In the rows, 128 means zero.
The rows of Z fall into a few groups, which share some directions, and each row is roughly a mix of its group's hidden directions.
Z:
[[116 100 132 186 141 122 157 139 168 106 154]
 [ 94 163 149 125 145 150 140 168  93 140  89]
 [101  98 129 113  98 100  85 126 142 158  87]
 [102 119 152 145  77 163 160 125 154 157 140]
 [126 126 155 107 172 156  78 165 115 114 124]
 [122  83 136  84 147 130 161 115 103  89 145]
 [136 148 192 149 124 166 156 144 151 135 116]
 [137  95 161 115 157 152  79 161 144 112 109]
 [114 120 145 176 178 115 105  91 129 115 102]
 [109 110 139 148  86 145 175 112 162 154 155]
 [144 153 146 161 112 114  91 117  89  82 145]
 [113 111 112 142 115  76 107  87 142 137 172]
 [154  94 179 126 111 109 107 126  80 109 123]
 [ 97 115  68 132 161 142 110 119 111 155 102]
 [ 95 106 150 188 140 121 150 129 160 105 146]
 [122 131 131 110 112 169  55 145 127 113 135]
 [181 134 117  79 106 131 155 146 145 146 155]
 [121 174 131 155 145 179 138 115  98 120  92]
 [ 84 134 114 120 134 101 172  93 136  84 117]
 [ 95  88 163 133 108  92  88  97 125 122 121]
 [128  94  95  58 112 116 143 135 129 145 118]
 [135 161 123 117 156 135  52 130 113 122 122]
 [128 154 111 118 143 123  76 147 105 109  74]
 [119 169 161 136 143 128 150 144  95 158  80]
 [120 129 178 111 171 164 105 166 113 131 133]
 [166  99 143 132 136 115 159 115 166 139  76]
 [175 142 133 147 177 133 170  96 131 112 127]
 [114 111  73 135 186 135 153 143 146 126 122]
 [102 118 175 133 119 108 127 144 193 139 140]
 [132 142 185 146 140 137  97 102 102 116  86]
 [118  92 172 126 117  91  79 123 102 118 117]
 [158 150 114 150 139 151 150 161 164 153  83]
 [ 96 150 142 118 133 146 157 173  84 127  93]
 [128 179 104  90 122 138 179 110 143 112 121]
 [ 69 128 146 125 129  88 140 100 150  93 114]
 [171 118 128 123 150 100 140  84 150 149  83]
 [172 140 120 125 120  83 136 115  92 119  79]
 [145 103 159 100 130 163  76 155 118 106 146]
 [134 166 151 141 113 121 176 101 103 170 149]
 [183 148 164 159 144 125 147  96 142 129 101]
 [184 143 166 127 118 108 136  79 129 137 112]
 [175 122 115 133  81 106 107  80 140 129 142]
 [122  94 135  80 135 126 124 115  87 148  78]
 [128 115 121  53 135 140 133 124  86 121 112]
 [129 137 180 130 156 146 111 157 122 145  75]
 [121 169 138 113 187 133 104 145  87 129 141]
 [129 104 123 123  50 140 164 131 121 119 128]
 [135 169  97 133 153 141 141 121 104 113 188]
 [ 88 107 112 133 154 154 109 135 179 122 168]
 [156 148 139 174 144 150 174 142 145 104 159]
 [115 124 132  98 141 145 120 109  78 140  68]
 [ 96 150 146 145 139 146 113 150 142 150  63]
 [ 91 148 135 140  97 111  64 119 109 142 146]
 [138 160  79  93  98 135 132 158 129 159 155]
 [ 75 126 107 143 107 142 111 178 130 123 164]
 [147 167 151 142  75 133 121  99 113 165 110]
 [108 115  77 159 164 163 139 136 142 162 123]
 [115  93 160 150 143 140  99 123  80 135  87]
 [129 158  80 119  99 105 101 128 141 175 146]
 [107 122 153  83 110  94 123 136 184 147 130]
 [142 142 145 165  81 119 115 147 170 161 106]
 [144 144  83 143 125 113  91 112  80  97 147]
 [140 108 171 108  91 154 163 155  90 125 137]
 [110 119 102 151 129 137 161 160 145 108 189]
 [177 154 156 123 108 105 132  76 117 132 151]
 [145 111  93  86 113 120 174 136 137 127 174]
 [ 75  95 101 104 110 130 106 171 134 140 112]
 [145 152 112 187 149 129 155 129 156 122 168]
 [101 109 149 188 155 158 158 136 148 132 120]
 [141 114 144 166  83 113 146 149 182 141 134]
 [123 130 181 165 125 133  86 123  89 109 108]
 [130 134 107 109 142 101 167 153  73 100 106]
 [ 98  90  77 117 178 128 146 140 138 119 123]
 [175 157 125 145 137  98 123  77 143 156 117]
 [126 144 177 150  97 150 136 123 141 173  91]
 [120 110 177 148 103 151 171 126 155 165 126]
 [119 111 163 113 113  89 165 104 118  77 127]
 [112 161  83 107 148 159 159 107 110 132  91]
 [134 171 175 119 123 156 119 136  81 157 134]
 [172 124 171 125  95 102 100 135 104 103 154]
 [123  97 174 108 121 169 151 166 111 122 155]
 [115 163 125 100 117 106 162  92 112  76 117]
 [147 146 148 112 187 115 139 129  89 131 168]
 [117  94  90 129  85 129 152 113 156 111 170]
 [ 92  94 109 119 110 154 115 170 147  95  98]
 [ 94 168 128 153 125 111  63 117 131 112 128]
 [127  64 179 110 121  99 144 132 127 128 120]
 [179 174 102 125 110 144 127 145 139 129 171]
 [163 125 110 117 128 155  88 159 129 184 134]
 [118 113 169 165 147 173 124 148 135 163 100]
 [104 170 133 148 129 118 169 133 109 158  79]
 [ 86 139  80 117 157 152 134 121 144 162  95]
 [133 150 124 100  97 156  99 133  82 115 173]
 [166 113  92 147 122 112 119 122  82  96 164]
 [132 183  75 129 131 140 155 108 121  99 139]
 [143 162  69  92 130 136 143 141 118 147 162]]
Here is one row from each group, named. Which group is each of the other rows in?
[138  77 119 132 101 135 118 109 181 117 162]
V
[176 106 101 153 137 156 155 134  82 122 143]
F
[125 114 153 129 160 168 146 158 123 107  73]
P

[173 176  98  93 111 144 103 135 112 144 138]
F
[103 106 183 115 121 128 100 107  87  97 123]
P
[ 80 143  88 141 113 130 177 119 137 136 161]
V
[109 101 161 150  99 147 172 133 165 155 111]
V
[131 122 126 120 143 159 208 119 124 123 106]
F
[144 105 124 120  93 115 141 150 109 102  63]
V
[148  91 189 137 153 130 157 135 153 149 119]
V
[127 149 116 114 142 170  95 134 106 174  85]
F
[129 192  99  99 116 126  85 114 114 124 121]
F
